In the rows, zero is written as 128.
Families of rows that turns and mirrors carry onto each other, the same ones carrying the whole set onto itself: the rest of each named row's family, in list order
6 families of 3 rows
Z210: [163 154 121 132 134 143 155 123  86  97 139 111 153 137 157 128 128 129
 123 157 127 113 132 162 124 105 123 123 122 107 136]
Z62: [160 131 148 154 119 145 147 127 140 145 112 136 111 144 108 148 127 130
  99 121 109 157 126 144 161  92 119 103 149 136 133]
Z539: [133 128 138 164 149 142 112 110 138 125 125 114 119 136 136 149 149 113
 121 123  97 164 135 131 162 111 126 101 148 133 120]
Z839: [137 143 144 113 135 100 142 140 126 133 119 130 173 127 124 137 159 127
  88 143 141 108 127 116 117 132 128 113 167 126 150]
Z926: [158 152 143 107 115 128 145 128 115 113 132 155 177 138 134 132 151 106
 101 144 147 128 136 140 143 136 121 123 160 132 144]
Z705: [146 141 152 173 129 129 149 139 150 133 129 121 121 142 101 153 129 123
 111 131 106 136 136 133 141  98 115  99 161 146 163]
Z271: [142 136 152 111 132 116 151 128 121 133 112 156 179 141 129 133 162 110
  95 144 133 141 119 116 147 132 138  98 162 118 149]
Z874: [147 125 137 156 140 132 147 128  87 119 127  89 130 139 145 118 128 134
 126 148  99  97 124 136 107  87 142  98 133 102 124]
Z728: [149 146 120 156 151 120 153 136 103 115 133  83 131 129 145 135 128 150
 113 154 113  97 122 144 106  93 127 108 130 109 145]
Z283: [165 149 141 160 117 159 155 130 128 111 139 137 130 144 121 146 120 112
 124 136 109 149 146 160 157 102 110 112 148 142 148]
Z185: [141 130 155 113 123 113 136 143 109 135 118 134 167 123 134 120 161 118
  94 139 127  99 125 113 119 125 147 101 178 123 126]
Z103: [144 124 162 169 123 144 143 140 137 143 118 130 127 139 102 137 131 116
 118 119  90 138 141 128 143  93 125  90 168 141 130]
Z145: [131 140 132 120 145 124 108 125 126 124 123 128 149 115 155 139 175 115
  97 132 122 139 123 124 152 138 141 109 169 128 114]
Z420: [151 144 119 134 152 133 165 134  87 112 124 106 150 123 167 125 139 144
 113 163 107 118 110 146 125 102 142  96 128  93 132]
Z530: [138 137 120 148 156 129 111 106 101 106 139  88 122 131 173 131 155 122
 121 147 111 128 118 132 137 113 144 106 137 110 119]
Z171: [158 142 141 100 116 113 138 134 112 133 117 143 151 126 141 129 162 126
  75 144 147 116 106 127 140 124 144 112 170 124 134]
Z895: [165 133 126 143 133 130 145 112  88 118 126  92 116 150 152 126 130 140
 110 154 124 114 106 147 125  85 136 110 117 100 135]
Z999: [154 139 146 174 129 150 159 130 130 123 133 130 116 145 127 140 126 114
 121 143  93 155 121 136 161  92 131  79 153 132 159]

Which other rows belong to the same family as Z62? Z171, Z895
Which other rows belong to the same family as Z705? Z839, Z728
Which other rows belong to the same family as Z271? Z420, Z999

Families of rows that turns and mirrors carry onto each other, the same ones carrying the whole set onto itself: the rest of each named row's family, in list order
4 families of 4 rows
Z21: [110 120 118 141 120 124  99 112]
Z300: [111 144 135 150 102 163 115 117]
Z814: [ 94 118 106 123 126 110 146 109]
Z701: [104 154 145 148 106 148 105 106]
Z345: [107 125 131 131 138 118 105 102]
Z782: [ 97 119 113 121 135 125 158 111]
Z221: [ 87 133 123 118 134 112 155 100]
Z117: [116 114 123 135 136 136 107 113]
Z641: [ 92 150 123 136 102 154 165 114]
Z486: [ 86 163 135 136 100 142 155 106]
Z11: [ 89 131 121 122 131 117 164 112]
Z915: [110 118 129 132 143 118 112 113]
Z127: [102 149 127 152  88 149 114 116]
Z406: [ 89 160 136 142  98 148 157 117]
Z758: [110 146 142 152 109 149 103 118]
Z413: [ 85 148 115 137  92 135 161 113]

Which other rows belong to the same family as Z782? Z300, Z117, Z641
Which other rows belong to the same family as Z127? Z21, Z814, Z413
Which other rows belong to the same family as Z915? Z11, Z406, Z758

Families of rows that turns and mirrors carry onto each other, the same ones carrying the whole set onto itself: the rest of each named row's family, in list order
3 families of 6 rows
Z441: [ 97 133 128 116 128 111 172  97 151]
Z879: [112 107 130 138 136 145 127 130 143]
Z837: [124 145 125 131 114 109 154 105 176]
Z478: [109 138 133 116 116 101 178 104 154]
Z730: [110 141 119 133 126 121 149 100 174]
Z245: [145 118 145 131 102 118 139 148 145]
Z74: [106 113 123 128 158 125 125 125 153]
Z25: [125 145 132 121 108 100 168 108 165]
Z399: [135 121 148 112 121  85 154 145 142]
Z474: [109 104 147 114 125 118 161 133 116]
Z79: [ 98 136 120 125 135 120 159  93 161]
Z725: [133 112 151 118 106 110 158 145 127]
Z540: [ 97 107 131 113 158 110 146 127 130]
Z566: [110 113 147 102 138  90 162 135 128]
Z803: [102 101 135 123 140 136 145 126 123]
Z812: [147 126 136 127 121  97 132 145 164]
Z505: [131 120 126 135 140 116 116 136 170]
Z175: [134 115 133 141 118 134 125 138 155]

Which other rows belong to the same family as Z474? Z879, Z245, Z725, Z803, Z175
Which other rows belong to the same family as Z74? Z399, Z540, Z566, Z812, Z505
Which other rows belong to the same family as Z730? Z441, Z837, Z478, Z25, Z79

